The rows of Z fall into several groups, and each row is roughly a mix of its group's hidden directions.
Z, 103 rows:
[[-0.27 -2.70  2.84  0.79  4.00 -2.04 -4.16 -0.64 -0.68 -2.61 -1.22]
 [-0.01 -1.58 -0.41 -1.08  2.06  1.28 -1.41  1.87 -1.07 -6.67  1.38]
 [-1.01 -0.68  0.77 -0.43 -3.83  2.69  4.58  1.76 -3.05 -2.25  0.26]
 [ 1.80  1.68 -4.12 -0.22 -0.28  4.39 -1.89  3.80 -0.36 -0.31  1.39]
 [ 0.36 -1.66 -1.01  2.25 -6.73 -2.35  0.03  0.00  0.02  1.62  0.44]
 [-4.48 -1.62 -0.80 -3.61  2.45 -0.40 -2.77 -1.55  1.27 -1.73 -2.35]
 [-1.75  2.18  1.79  2.54 -4.59  2.77  1.60  1.14 -2.25 -0.98  2.57]
 [ 0.92  0.62  0.84  1.66 -6.02 -1.55 -0.22 -1.39 -3.15  0.18  2.72]
 [-1.59  0.46  2.82  1.47  3.77  4.70 -0.56  3.54 -0.16 -0.76 -0.13]
 [ 0.36 -1.84 -3.34  1.04 -1.69 -2.48  0.43  1.07  2.68  0.58  5.39]
 [-3.46 -0.89 -0.53  0.54 -5.23  0.49  1.40 -0.91  1.17 -3.07  2.86]
 [-1.09 -2.12  1.79  0.70 -5.65  4.06  0.16  1.63  0.00  0.80 -1.23]
 [ 0.55  1.30 -2.63 -1.20 -3.92  2.60  4.92  1.21  0.12  2.02  0.59]
 [-0.36 -0.71  0.40 -1.44  2.21 -3.52  5.29 -2.22 -1.51 -2.70 -0.16]
 [ 2.38  2.12 -0.13  1.99 -2.46 -0.76  1.69 -0.62  4.29  4.49 -0.09]
 [-0.31 -5.03 -1.86 -0.28 -1.03 -0.09 -2.00  0.49  4.64  1.11 -2.38]
 [-0.79 -2.13 -1.57  2.63 -0.83 -0.01  0.79  4.50  4.10  2.22 -2.21]
 [ 1.31  0.99 -0.62 -1.35 -2.02 -2.89 -2.31 -4.41 -2.85 -2.48 -2.49]
 [ 0.17 -3.48 -0.76 -1.82 -3.47  2.90  2.68  2.59 -3.06 -0.04 -1.71]
 [-0.52 -1.85  0.80  0.83 -3.73  3.46 -4.71  2.75 -0.53  1.05 -0.83]
 [-3.22  2.21 -1.21  0.10  1.53 -2.70  5.75  0.35 -1.53 -0.12  0.88]
 [-1.98 -1.69  2.17 -1.44 -4.38  2.67  3.67 -0.24 -1.23 -1.46 -2.39]
 [ 1.76 -3.75 -2.32 -2.28 -0.61 -0.65 -2.72 -2.17  3.96  1.16 -2.23]
 [-0.60  0.28  0.38 -0.68 -2.45  2.84  1.19  4.23 -4.27 -2.19  2.28]
 [-0.66  4.51  0.89 -0.17  0.97  2.16 -1.24 -3.28 -0.31  0.39 -4.79]
 [-1.53 -3.12  1.95 -1.01  1.24 -1.63  1.12 -2.62 -2.69 -3.27 -3.94]
 [ 0.28  0.19  1.76  0.55  3.25  4.81 -2.87  2.48  1.40 -0.91 -2.89]
 [-1.63 -0.73 -4.33 -0.22 -2.28 -3.26  0.01 -0.29  2.86  2.80  2.97]
 [ 4.15 -0.26  1.99  1.63  0.24  1.36  1.14  0.89  0.25 -5.73  1.38]
 [-3.76  0.02 -1.80 -2.75  1.16 -0.88 -2.30 -2.11  4.39  1.11 -2.32]
 [-0.40 -2.35 -1.62  0.34 -1.20 -2.47  1.35  0.71  5.09  3.58  2.38]
 [-2.52  0.94  2.61 -0.71  3.55  2.75 -0.25 -1.72 -1.84  0.36 -4.63]
 [ 2.58  2.76  2.12 -1.72  0.35  1.30 -2.93 -3.38 -3.79 -2.06  0.62]
 [ 2.25 -3.31  0.10  1.94 -0.78 -0.88  2.54  3.41 -0.12 -0.60  4.79]
 [-1.59  0.51 -0.73 -1.61  5.21  1.59 -0.03  0.31  1.56 -2.12 -4.48]
 [ 0.22 -2.73 -1.14 -1.57 -3.01  3.96  2.07  2.90 -3.15 -1.12 -1.65]
 [-1.98 -0.34  0.92  0.89  0.02 -0.54  1.49 -0.94 -1.24  7.18 -0.74]
 [-1.64 -2.46  1.44 -1.95 -2.74  0.23  2.97 -3.17  0.38  0.52 -4.60]
 [-0.03  3.11 -1.49 -0.61  4.40 -4.72 -0.91 -2.01 -1.78  0.18  0.88]
 [ 0.97  5.18  0.30 -0.03 -0.53  2.85 -1.56  0.85 -3.10  1.32 -3.45]
 [ 1.79 -3.60 -0.47 -1.09 -1.01 -1.71 -0.19  2.74  3.08 -3.93  2.94]
 [ 0.27  0.15 -0.01 -0.86  1.67  4.02  0.50 -1.55  4.93 -3.20 -2.38]
 [-1.31 -2.56 -1.95 -1.00  4.92 -1.83  0.99  1.90  4.07  0.31 -0.86]
 [-1.50 -0.12  0.15 -0.55  5.09  3.05 -0.06  1.68  1.44 -0.50 -4.44]
 [ 0.26 -0.70 -0.47  2.13  2.64 -5.63  0.16 -2.81 -3.01  1.09 -0.71]
 [-0.96 -1.21 -1.15 -2.65 -3.75  3.31  3.14 -1.19  1.26 -1.30 -3.51]
 [-2.22 -1.55 -1.34  3.34 -1.76 -0.03  1.90  4.29  2.55  1.53 -2.90]
 [-1.20 -3.21  1.97 -1.44  1.74 -1.57  0.82 -3.02 -1.61 -2.73 -4.43]
 [-1.59  2.95  1.20  4.07 -2.81  1.01  1.59  2.94 -2.97 -0.60 -2.04]
 [ 2.21 -1.88 -0.80 -1.35 -0.99 -0.91 -1.20  2.26  3.79 -5.08  1.81]
 [ 0.96  0.57  0.54 -1.94  5.61  1.17 -1.75 -0.90 -1.00 -0.20 -4.43]
 [-1.98  0.59  0.67 -0.03  5.21  3.20  0.05  2.57  1.49 -1.65 -3.01]
 [ 3.22 -2.24  1.75  1.68 -1.33 -0.33  1.55  2.86 -3.72 -1.01  3.76]
 [-1.21 -2.78  2.88 -1.92 -0.69  2.06  3.81 -1.01  1.00 -3.76 -2.47]
 [ 1.03  1.11 -2.37  2.43  0.31 -2.12 -2.77 -2.86  2.41  4.54 -1.39]
 [-1.55 -0.20  3.22  1.28  0.64 -5.39 -0.56 -3.81  0.64  1.81 -0.45]
 [ 0.46  3.40  2.11  0.84 -3.26  1.64 -1.13 -1.85 -4.65 -2.45 -0.22]
 [-2.12  2.90 -0.52 -1.69  2.86  2.75 -3.70 -1.45 -0.57 -2.64 -2.78]
 [ 3.66  2.58  2.64  0.48  0.89  4.52 -2.66  0.83 -1.70  1.77 -0.57]
 [ 0.89  1.70 -0.52  0.97 -2.84 -1.52  1.69 -0.69  3.37  5.57 -1.29]
 [ 0.27  1.41 -1.03 -1.49  3.26 -4.04  4.73 -2.24 -0.34 -1.27  1.14]
 [ 0.71  3.42  1.50 -2.00  0.29  0.02 -0.15 -3.95 -4.44 -2.44  1.67]
 [ 1.46 -0.79 -1.26 -1.55 -0.53 -2.31 -3.66 -3.23 -0.17 -2.47 -4.52]
 [ 0.02  0.02 -1.03  0.07 -2.63  2.93 -1.05  4.55 -4.65 -0.56  1.52]
 [ 0.05  1.77 -0.43  1.52  0.57 -4.60 -2.92  0.37 -2.41  3.66  2.77]
 [ 0.71 -4.63 -0.43  0.06 -1.07 -2.18  1.06  3.40 -0.26  0.02  4.69]
 [ 0.05  2.01  1.94  1.84 -0.54  2.94  2.99  2.78 -1.34  3.13  3.78]
 [ 3.03  2.79  3.12  0.38 -0.20  3.61 -2.84 -0.66 -3.76  0.20 -0.18]
 [ 0.66  0.07 -0.19  1.84 -0.44 -0.56  2.80 -0.30  6.02  3.76 -0.08]
 [ 1.65  0.07 -0.42  2.11 -3.16 -2.30  3.15 -0.28  1.81  5.01  1.26]
 [ 2.25  0.81  5.12  1.60  0.61  2.23  1.24  0.08 -2.86  2.79 -2.32]
 [ 0.63 -1.65  0.01 -1.27  3.19  2.32 -3.68 -0.05  2.04 -1.14 -4.83]
 [-0.50 -3.20 -1.05 -0.09 -1.08 -2.62  0.81  0.91  4.70  3.57  2.59]
 [-2.04  2.40 -0.82  0.59 -0.58 -3.00  5.44 -0.03 -2.31  0.70  2.64]
 [-0.57 -4.57 -0.24 -0.93 -1.05 -2.90  1.12  1.65  4.10  2.43  2.08]
 [-0.43 -2.07  1.98  0.68  2.80 -3.74 -0.76 -4.39  2.09 -0.24 -2.78]
 [-2.31 -1.68 -1.87  1.07 -3.81 -3.47  2.83  0.49  1.65 -0.24  3.51]
 [ 1.06  2.62 -1.56  0.39 -1.27  1.23 -0.26  4.46 -0.92  0.84  5.24]
 [-2.11 -4.10  1.41 -3.47  0.89 -0.90 -2.35  1.57 -3.68 -2.04 -0.19]
 [ 1.32  1.70  0.92  2.09  5.26 -2.25 -0.19  1.21 -0.81 -1.53  3.95]
 [ 0.24 -4.40  0.34  1.00 -0.18 -1.18 -0.84  0.52 -5.61  0.67 -2.80]
 [ 1.63 -2.24 -0.52 -3.99  3.20 -1.13 -2.26 -3.01  2.14 -0.84  2.81]
 [ 1.52  2.22 -2.86  1.01  1.79 -0.70 -1.83 -2.56  4.64  3.27 -0.64]
 [-1.23  0.35 -0.79  0.96 -1.94 -1.84  2.04 -0.70 -0.85  6.85 -0.07]
 [ 1.10  2.29  2.76 -0.01  1.19  3.02 -0.18  0.06 -4.34 -2.66 -3.48]
 [ 0.64  2.29  1.44  1.52  3.10  3.72  0.06 -0.79 -3.27 -4.11 -0.98]
 [ 0.64  0.41 -1.50  1.61 -0.57 -3.29 -2.14 -2.21  0.59  5.94 -0.98]
 [ 1.67  1.89  3.22  0.47  0.58  2.72  0.80  0.98 -5.01 -1.09 -3.17]
 [-0.35  1.97  2.21  2.29  3.44 -4.56 -0.27 -2.40  1.63 -0.93  2.58]
 [-1.83 -2.39  1.58 -2.02 -2.86 -1.18  2.24 -3.40 -0.04  1.47 -4.33]
 [-0.39 -0.29 -2.24 -1.04 -4.82  2.85  2.59 -1.46  0.82  2.08 -3.33]
 [-3.38 -0.30  0.67  2.27 -2.54  0.14  2.51  2.45  0.65 -1.53  4.90]
 [ 0.61  4.79  2.21 -0.70  2.68  2.10 -0.52 -0.68 -3.25 -3.19  0.97]
 [ 1.31 -0.21 -1.00 -0.19 -4.71 -3.93 -0.48 -2.50 -0.59 -0.79  3.84]
 [ 1.79  0.56 -3.80 -1.82  0.40  5.16 -2.20  2.52  1.07  0.59 -1.39]
 [-2.75  2.42  2.70  2.42 -1.04  3.88  1.35  2.42 -2.10 -2.18  1.78]
 [ 1.86  2.32  3.71 -0.72 -0.07  2.68 -1.36  1.62 -2.57  1.66 -4.30]
 [-1.45 -1.08  2.29 -0.98 -1.68  2.51  2.92  1.58 -1.00 -5.61  0.79]
 [-1.80 -1.38  2.42 -0.92 -0.81 -4.04  4.56 -3.00 -0.70 -1.82 -0.54]
 [ 1.23  0.52 -1.90  1.39  1.69 -2.48 -2.52 -3.06  2.80  4.48 -1.64]
 [ 1.19 -2.89 -1.14  0.03  0.58 -0.42 -1.07  2.19  1.70 -4.45  4.74]
 [-0.31 -4.57  2.33  0.09 -1.59 -3.29  1.88 -1.03 -1.17  3.75  1.69]
 [-2.13 -0.52 -3.47 -2.17  1.17 -0.29 -2.90  0.40  0.40 -5.33  1.59]]

One row of each group comes first, with its name. Which group is each row after those in?
[ 0.98  1.12 -0.97 -0.01  5.44 -4.83  0.61 -1.70 -1.63 -0.01  0.86] -> (110)
[-0.12  0.56  0.68  0.55  0.84  3.00  3.21  2.94  1.80  3.40  4.25] -> (3)
[ 0.25  4.64  0.71  0.36 -1.35  1.05 -0.45 -2.20 -2.38  3.43 -3.87] -> (76)

[-2.42  3.77  2.32 -0.89 -1.99 -1.81  3.88 -1.94  1.54 -1.23  2.54] -> (110)
[-0.99 -0.80  0.03  0.16 -3.57 -1.04 -0.13  1.96 -6.27  1.98  0.15] -> (110)
[-0.41  4.98 -0.37  1.07 -0.73  1.32 -0.50 -2.20 -2.01  4.24 -2.63] -> (76)
[ 0.47  0.81 -3.16  0.60 -3.48 -2.80  1.12  0.01  3.70  3.71  1.66] -> (76)
[ 1.55  4.30  1.01  0.58 -0.07  3.04 -0.95  0.99 -4.83 -0.56 -2.38] -> (76)
[ 3.52  3.80 -0.08  4.32 -0.64  1.86  2.50 -0.35  1.91  1.44  1.04] -> (76)
[-0.28  2.41  1.43  3.93 -4.58  0.51  0.13  1.71 -3.49 -0.52 -1.61] -> (3)
[-2.19  2.51  1.79  2.93 -3.57  2.21  2.27  2.04 -2.17 -1.15  2.61] -> (3)
[ 2.41 -1.96  0.54  1.43 -1.71 -0.50  2.10  3.41 -4.45 -0.80  3.32] -> (76)
[-1.85  0.56 -2.67 -1.69  1.95  1.04 -3.52  0.20 -1.58 -5.24  1.27] -> (76)
[ 0.98  1.83 -0.72  1.24 -5.93 -2.76  0.67 -2.06 -2.98 -0.04 -0.04] -> (3)
